One turning vector, and how many ticks it has turned:
The counts run from 0 to 421.
[  0  23   5  -1 -23  40   1  -8  -8 -25  -7 -22  -6  -6  -3   1  -8 -11
  -6  13  11  12   8  -2  14  -7  -5   7   5   7   8  -8  -9   6 -12   7
  -6   6   9  -8   8] | 289
[-10  29  -7   3 -13   7 -17 -14  -5 -11 -27   3   2 -19   0   8   4 -14
 -12  18   9  16  -6  -9  12   9  -1  -6  -7  -6  12   0   3  15   0   0
   6  -3  -9   0  31] | 222
[  0  27  -1   8 -25   2   4 -20  13   9  -2 -17   0   7  15  11   2   3
   2   6   1   1  -1   8  10   3  -4  16  -2   7  10 -42  -1   7   2   8
   4   5 -15  11   3] | 109
[  0  27   5  14 -20  24   7 -11   7 -12  -3 -10   2  -8  -2   6  -4  -5
  -7  17   6  -5   0   6  17  -2   3  25  -6  12  12 -22 -13  10  -1  10
  -7  16  -9  13  -3] | 263
[  2  17   4  -5 -20  32   5 -12   6 -24  -7  -6  -6  -5   1  -3 -12 -20
 -12   8  16   9  16 -10   6   8 -11   3  -2  -8   5 -24  -6   9 -14   5
   2  -7   1 -12  13] | 128
[ -5  20   2  -2 -16  29   9 -12   2 -18   0 -13  -3   4   4  -5 -10 -24
 -13   6  15   9  22 -11   5   1 -10  10   3  -4  -5 -26 -11  11  -9   9
   7  -2   5 -10  10] | 127
[ -1  15  -6  14  -4  -9   4  -9   1   0  -3 -15   0  -3   8 -10  -9 -13
 -22  11  20  10  11  -4  -7  11 -24  11  23   3 -15 -31 -13  -2  -7   9
   5  10  -4  -4   2] | 149
[ -7  28 -19  10 -10  -9   3 -12   5  -5  -3   4   6  -8  13   3   9 -14
 -15  21   1   5 -16  -4  15   8 -18   4   6  -9 -10 -16 -12   6  17   4
  -1   3  -2 -18  18] | 63
[  3  32   0  20 -12   7  -4   4  -1 -28  -2  -7  -4 -27  -4  -7  -8 -17
 -18   5  15   4 -11  -5  10  16 -13   7  11  -2  -1  -7  -2   1   1   4
  -7   1 -11 -14  14] | 284
[ -4  30  -8  12 -23   4  -8 -15   0   3 -11 -19   7   1  10   4   7   8
   0   2   7  -6   2  14   9  -6  -2  13   7  26   1 -24  -1   9  -6  10
  13  15  -7  13   5] | 271
[-18  35  -8  13 -11  17   7  -1  -3 -16  -8   4   6  -7   2  -1   2 -17
 -18  12  13  -3  -2  -7  19   7   2  20   0   9  -1  -8  -7   7   6   9
   6  13  -5   3  21] | 255
[-11  27 -11  11 -10   1  -8 -10  -5 -13 -23   7   4 -24  -1  11   6 -15
 -15  22   4  13 -14  -4  17  13  -5  -1  -1  -3  10  -5   2   9   3  -1
   0  -2 -10   2  28] | 223
[ 10  28  -3   0 -28   0   7 -20  13  -6  -5  -5 -11 -11   5  -2 -22   5
   6  -2   7  12  -3   2   3   9  -8  -7   1  -6  22 -34   0   0  -4   2
 -16  -2  -4  -4   2] | 106
[  5  20 -11   8 -32   7   6 -17  20   4  -8   9   7  -2  13  14 -11   5
 -15  10   3 -15 -11   7  10   7  -5   2  -5  11   8 -32  -9   7 -12   0
  -2  12  -3   4  -1] | 78
[-17  14   6  10 -18  21  18 -12   4 -11 -10  -3  -6 -12   4  11   2 -15
 -17  10   0  11  -1   7  11   6 -13  19   4   2  11 -17 -29  -2  -1   9
  -3   8   2 -10  16] | 418
[ -3  22   3 -14 -21  23   1 -21   2  -8  -9 -24  -9   9   2   3  -4  -2
   8  11   4  21  10   3   9  -3  -8   3   4   5  17 -31  -3   3  -9   5
   4  -2   2   5   6] | 135
[ -2  39 -13  -1  -4  -7  -3  -7  15 -10  -9   3  -5  -2   0  -2 -11  -2
 -18  18   5  16 -24  -1  16  24  -8   1   1  -9  11  -8  -8  -7  15   2
  -6   7   1 -12   9] | 38
[ -8  32  -7  16 -17 -18  -8  -5   8   7  -7 -16  -6 -10   9   6  -6   5
 -12  -5   6  11  -8   5  -7  17 -11  -2   9   7   1 -31  11   1   0  -2
   5  -4 -15   3  17] | 115
[ -7  37 -17  11 -13  -9   7  -8   5  12  -6 -11   9  -4   9   4 -18   9
 -22  12   4  10 -18   1  -1  24  -2   6  11   3   8  -4 -15 -10   7  -3
  -5  15  -6   5   0] | 362
[ -9  28  -5  13  -3 -11   2 -12   4   4 -13 -13   6  -1  -8   8 -11  -3
 -19  28   5  23  -9   5   7  15   1  13   8   7   9 -14 -13  -1  11   1
  -7  14  -6  16   0] | 201
[  2   8 -17  -9 -12  15  -6 -29  -7 -14 -21   1  15   2  10  -3   3 -18
  -8  22  13   3   7  -6  14   1 -15  -9   8   0  -4 -16 -10  13 -20   3
  15   1   4   0   9] | 188
[ -6  26  -8   1 -25   7  14 -16   4   1   2 -14   3   0  -2   7 -23   0
 -15  15   0  17   5   7   5  -7  -4  -3   6   2   5 -22 -21   2   3   4
 -18   9  21  -7  -1] | 73
[  6  16 -15 -11 -21  19  -5 -24  -7 -11 -17 -11  -1  -8  14   0   3  -6
   4  20   4  19 -10  -9  13   2 -17 -12   6 -15  13  -3  -9   6  -5   1
  -4  -4   0 -18   7] | 351
[  3  19 -15  -2 -18  16   4 -12   0 -11 -11  -4   2   2  16   1  12   5
   5  27   4   4 -23   2  23  11 -21   7   6   1  11 -18 -13  -5  -5   6
   2  12 -10   0  -1] | 325
[ -3  28  -9   3 -11   0 -12  -8  -2   2 -12 -30  -9   2  14 -15  -1  14
  -2   1  22  16   6  -4  -4  -1 -15  11  16   6  -7 -14  -7   6  -2  15
  11  21  -7  -7   1] | 304
[-10  23  -4   7 -13  19  -4  -1  -7 -19 -16  -9  -8 -11   9 -11   1 -10
 -16  -1  21   7  13 -12   6  -4 -15  10   8   1 -12  -8  -8  13  -7  15
  10  15  -1 -16  19] | 281
[  0  21  -6  23 -13   8 -17   9   6  -9 -14 -17  -3 -17  10   2   4  -2
 -26   9  12   1 -16  -6   1  18 -20  10  10  10  -8  -8   1   1  -9   3
   6   9 -23  -9   9] | 308
[  3  37 -17  -3  -3 -10  -8 -26  -2 -13 -10   1  10  -5  -2  -8  -3 -15
   1  21  10  13 -14  -6  17  22  -2  -4   5  -6  11 -15   6   3   9   0
   4  -8  -9   6  10] | 192
[-11  26  -8   4 -21  11  15  -6  -3 -18   1  -2  -6 -12  -2  -1 -21 -15
 -21   5   6  16   8  -3   2   3 -14  -9   9  -5  -1 -19 -10   2  -1  -2
 -12  -4  17 -19  19] | 97
[-10  29 -16 -12 -11   9  -8 -20   2  -5  -8  -8  10  19   9   1  12 -12
  -7  23   2   3  -6  -2  26   3  -5   5   6   6  -6  -9 -13   2   8   8
  18   8  10 -10  17] | 33
[  1  18  -9  25 -10   4  -8   6  -1  -9  -7 -17   2 -17  10   2   7  -7
 -27  14  12   0 -16  -1   1  14 -26  15  19   9 -13 -11  -5   0  -7   4
   3  10 -14  -9   8] | 309
[ -9  32 -17   7 -17  -7   4  -7   6   4 -14  -6   0  -8   8   6 -19  12
 -21  10   4  18 -21   1  -2  26  -5  -2   9   1  18  -2 -10 -11   2  -5
  -7  12  -5  -1   2] | 361
[-15  18  -8   1 -20  12   0   1  -1  -7 -15  -8  -7  -4  14   0 -10  -8
 -26  -7  16  10  15  -9  -7   7 -18  -3   6   5 -10 -20  -2   9 -17   4
  14   1   2 -11  26] | 120
[  9  16  -4   4 -14  12 -23 -26  11   1  -4 -22  20   6   6   9   9 -12
 -17  18   3 -11  -2   5  13   1 -11   7   8  14 -12 -13 -11  15  -8   6
  13   2  -5 -11   3] | 25
[ 12  15 -13  11 -20   7  -4 -16  12   3 -18  -4   3 -17  15   2 -24   3
 -26   0  12   2  -8  -8 -10  20  -6  -6   4  -8  10  -1 -13   7 -16  -1
  -5   9 -14 -11  -1] | 368
[-17  18 -15  -8 -20  18   3 -10  -1   3 -28 -11  -5   3  15   9  -1  11
 -10  19   3  27  -7  -3   8   5 -12  -1   2  -1  13  -1 -19   2  -4   3
   2  16   8  -2  11] | 358
[-18  40  -2  11 -16   2  -7  -3   5   1   1 -14   3  -4   6  10  -4 -16
 -24   1   2   8   1  -9   7  12   2   6  -4  -2  -5 -13   5  11  12  -1
   6  -7 -11  -8  28] | 92
[-12  35  -6  17 -15 -17  -5  -4   5  12   0 -20   1  -2   9   7  -2  -1
 -15  -4   6   7  -3   3  -4  14  -7   6  13  12  -6 -30   9   1   4  -1
  11  -1 -16   5  18] | 116
[ 10  24  -3  16 -17  -4  -8 -12  26   4  -8  -9   3 -12  -2  14 -21   7
 -27  18   1   5 -19   7   3  16  -6   0   1   3   9 -16 -11   0  -1  -1
 -17  10  -5  -9  -6] | 46
[ -2  12  -2  22 -21   2  14 -19  14   8 -10  -2   4 -19  10  14 -10  -3
 -18  10   0   1 -11  10   0  10 -12  17   5   3  12 -19 -27  -3  -4   3
 -11  13  -9  -3  -2] | 394
[ -8  27  -2  -1  -7   7   3 -14  13   1  -9 -13  -1  13   6   4  -6  -1
 -19  28   6  15   0  -1  16   5  -4  20   0  -3   1 -11 -28   2  11  14
  -2  24   7  -6  -1] | 41
